Each row is where one point has got to under a steady rotation. How many ticks took it there?
The counts run from 0 to 462.
[145 156 106 137 134 153 150 181  59 126 113 141 129 133 117  80 134 150
 145 152 133 142 172 131 190  77 116 136 136 153  96 143 101 139 121 129
 137 160 114 126 127 100 116 168  72 126 101 112 149 113 110 124]
53
[139 183 121 107 156 183  96 173  89 151 133 132 128 128 134  64 151 128
 145 123 111 153 175 134 165 123 109 136 165 138 109 124 103 130  81 143
 142 138 119 154 100  90 103 130 112 153  92 109 133 102  97 125]
8
[115 174 109 112 162 184 103 151  97 152 129 143 131 122 131  70 135 131
 152 124 122 156 186 128 161 114 117 141 161 147 100 111  88 135  88 153
 138 144 106 157  93  91  98 131 109 164 102 103 131 106 120 133]
277
[128 181 113 120 140 186 120 161  76 138 128 140 123 136 127  77 147 133
 141 138 123 153 187 126 152 117 118 138 175 164  98 134 107 117  96 144
 124 137 104 164 119  89 112 146 102 166  99 130 129  79 120 123]
448
[148 165 137 130 137 160  94 145  65 120 120 122  89 131 109  57 134 135
 149 138 101 156 190 147 153 108 113 153 145 111  68 135 115 139  97 127
 124 136 113 125 101  95 117 163 101 141 109 123 147  95 111 127]
356
[143 146 113 129 138 154 102 167  92 108 121 125  93 139 136  60 111 125
 160 115 141 158 175 156 177 105 119 135 118 139  99 135  99 162 109 129
 109 148 112 136 130  73  91 155  79 149 115  94 142  93 138 109]
422
[158 147 112 142 136 156 122 169  82 121 110 136 122 111 105  74 121 165
 153 128 153 151 177 137 166  90 116 120 129 136  75 156 102 152 116 152
 129 148 101 137 112 100  91 180  88 139 111 111 161 155 120 125]
227
[135 187 116 116 149 180 110 165  71 126 124 143 124 129 113  73 144 138
 137 141 120 159 196 126 153 122 126 133 171 149 101 145 108 124  94 129
 136 129 109 156 122  96 116 140 110 147 103 135 141  68 103 128]
454
[118 148  79 114 149 162 123 140  60 147 107 122 123 137 118  80 135 155
 150 142 127 137 188 118 163  83 113 158 135 143  81 114  96 134  84 136
 152 134 118 125 108 100  88 161 119 148  93 119 141 121 102 148]
378
[147 166  99 125 154 155 103 168  94 137 104 136 146 114 112  58 131 157
 153 133 161 152 164 141 161  96 120 113 111 131  96 150  99 155  94 152
 157 147 106 134 126  95  79 143  94 143 102 119 163 139 104 117]
399
[125 165  86 123 161 165 129 153  78 133 108 148 141 110 103  81 120 166
 149 148 149 151 196 115 164  87 131 130 135 148  88 137  90 144 104 138
 154 141  98 139 118 105  95 155 105 139 105 120 155 123 115 144]
388
[121 152 113 130 148 153 103 137  62 139  88 131 106 128 114  84 131 144
 153 126 130 141 199 134 152 117 103 168 140 110  68 122 118 131  87 156
 133 130 122 136  89  99  96 170 113 161 103 129 151 107 108 132]
367
[133 167 119 106 141 194  88 169  79 138 140 131 125 122 120  65 150 133
 132 112 110 151 170 136 157 106 110 130 159 146  98 136  96 134  81 143
 135 120 117 139  99  87 101 133 121 151  97 121 138  99  98 130]
14
[135 136  95 123 126 150 138 181  50 135 100 132 130 143 124  90 144 146
 139 128 139 129 158 134 195  81 100 144 126 150  98 140 104 139  98 147
 139 139 135 118 122  90  97 169  91 135  94 119 150 117  96 122]
44
[137 161 118 104 141 176  94 168  67 107 124 137 118 122 106  71 140 139
 130 112 117 158 186 135 173 106 117 131 154 135  97 154  98 143  86 133
 133 100 127 131 100  89  99 151 121 128 111 123 155  93  94 138]
23
[160 158 112 150 131 165 136 189  65 132 114 131 125 123 114  72 125 158
 146 149 139 143 169 138 168  90 112 127 124 145  88 153 113 142 124 128
 138 172 108 129 129 103 113 164  69 133  98 116 149 118 111 117]
58
[133 144 103 113 140 139 127 178  55 124  91 139 130 141 121  92 146 140
 142 118 140 137 170 135 200  98 102 148 134 132 105 145 108 140  90 149
 141 118 143 124 111  91  93 171 102 130 100 119 159 112  87 126]
38
[128 166  89 120 150 178 110 165  86 122 111 149 146 110 105  72 126 159
 141 132 161 156 184 124 151  95 134 111 129 153  95 155  88 150  97 146
 150 130  98 143 130  89  84 136 109 148 107 131 158 109 117 131]
123
[144 180 129 131 129 168 121 167  68 145 121 137 118 145 132  78 157 129
 147 135 121 148 177 135 156 124 103 145 176 149  93 137 123 112  95 160
 120 140 112 163 110  93 114 160  94 170  93 130 134  98 111 110]
174
[129 156  84 116 158 161 102 141  78 150 100 116 111 136 127  78 126 151
 162 125 138 141 198 128 152 115 110 159 136 128  87 115 109 133  80 138
 142 137 120 145 109  98  76 162 121 165  94 112 141 124 107 139]
103
[138 160 134 137 127 161  92 137  76 139 128 124 104 130 121  45 138 127
 152 142 109 151 164 154 146  92 105 146 126 117  62 121 102 145  98 152
 125 155 101 119 102  87 114 149  86 159 100 121 142 106 128 113]
80
[148 158 138 137 126 173  90 151  64 123 127 122  93 126 107  57 133 137
 141 131 105 151 182 148 142 106 109 146 142 119  62 136 114 138 103 136
 120 139 107 127  97  93 116 158  97 148 106 128 146  94 119 121]
354
[148 180 122 119 128 170 112 162  60 143 128 123 115 151 126  65 162 131
 140 144 107 148 173 137 157 111 106 143 169 148  90 134 119 116  86 139
 129 136 116 145 122  92 117 154 103 156  88 134 133  91 100 114]
178
[155 172 139 143 132 152  99 155  81 149 118 125 117 130 122  46 146 133
 155 145 122 147 155 157 151  99 102 136 124 115  74 131 116 139 100 154
 137 168 104 128 110  95 112 148  77 154  93 121 149 124 113 102]
73
[120 176 108 109 164 176 102 153  98 153 127 138 128 126 133  66 137 130
 153 129 120 156 186 129 164 114 118 145 160 142 101 109  89 135  86 145
 142 145 109 155  98  92  96 133 110 161 100  98 130 105 114 136]
276
[118 156 118 119 159 154 109 162  59 144  89 148 136 115 113  83 137 146
 141 128 123 141 184 134 184 106 104 159 129 108  93 128 110 141  92 151
 159 136 136 121  87 104 105 147 107 129 100 123 160 100  84 136]
202
[163 163 111 129 134 126 114 151  85 129 107 125 118 142 124  55 143 141
 165 145 150 151 160 148 166  93 112 123 124 130  81 148 112 144  91 155
 133 144 105 134 134  92  91 173  83 150  99 119 157 145 119 104]
237
[153 177 145 145 141 154 129 185  80 147 116 147 130 126 132  68 149 134
 152 141 124 150 163 146 180 111 104 136 152 131  97 137 117 133 115 156
 131 174 114 148 107 102 123 157  66 144  99 111 147 115 110 108]
336
[124 166 102 111 149 200  93 160  92 149 137 130 123 121 126  65 134 139
 145 116 121 150 179 131 151 107 116 134 153 154  94 119  88 138  84 147
 138 136 105 149 100  86  90 130 117 161  96 108 129 109 112 137]
280
[122 164 124 132 152 166 104 164  56 131  90 147 129 109 101  85 133 149
 135 131 126 147 194 133 160 117 111 154 134 112  87 141 115 137 100 143
 150 132 128 129  92 101 113 145 110 138 104 142 161  79  91 134]
196
[158 168 143 147 127 170 116 183  75 154 125 133 125 129 130  60 149 136
 146 137 119 143 152 152 164 104  98 133 144 133  87 136 117 133 109 156
 131 173 111 139 107  98 118 153  71 154  92 116 143 119 107 104]
339
[144 175 125 129 124 176 116 166  65 147 122 130 117 143 131  75 157 132
 143 136 122 145 174 136 151 119 102 142 171 152  88 138 121 114  93 158
 121 141 114 159 113  91 112 157  98 171  91 136 134  96 110 108]
175
[119 151 121 124 138 151 113 171  91 122 114 156 130 130 136  69 138 116
 149 110 146 154 151 152 197  94 112 128 124 140 109 133  86 159 105 169
 124 142 116 132 113  70  95 139  75 149 113 105 154  95 130 106]
144
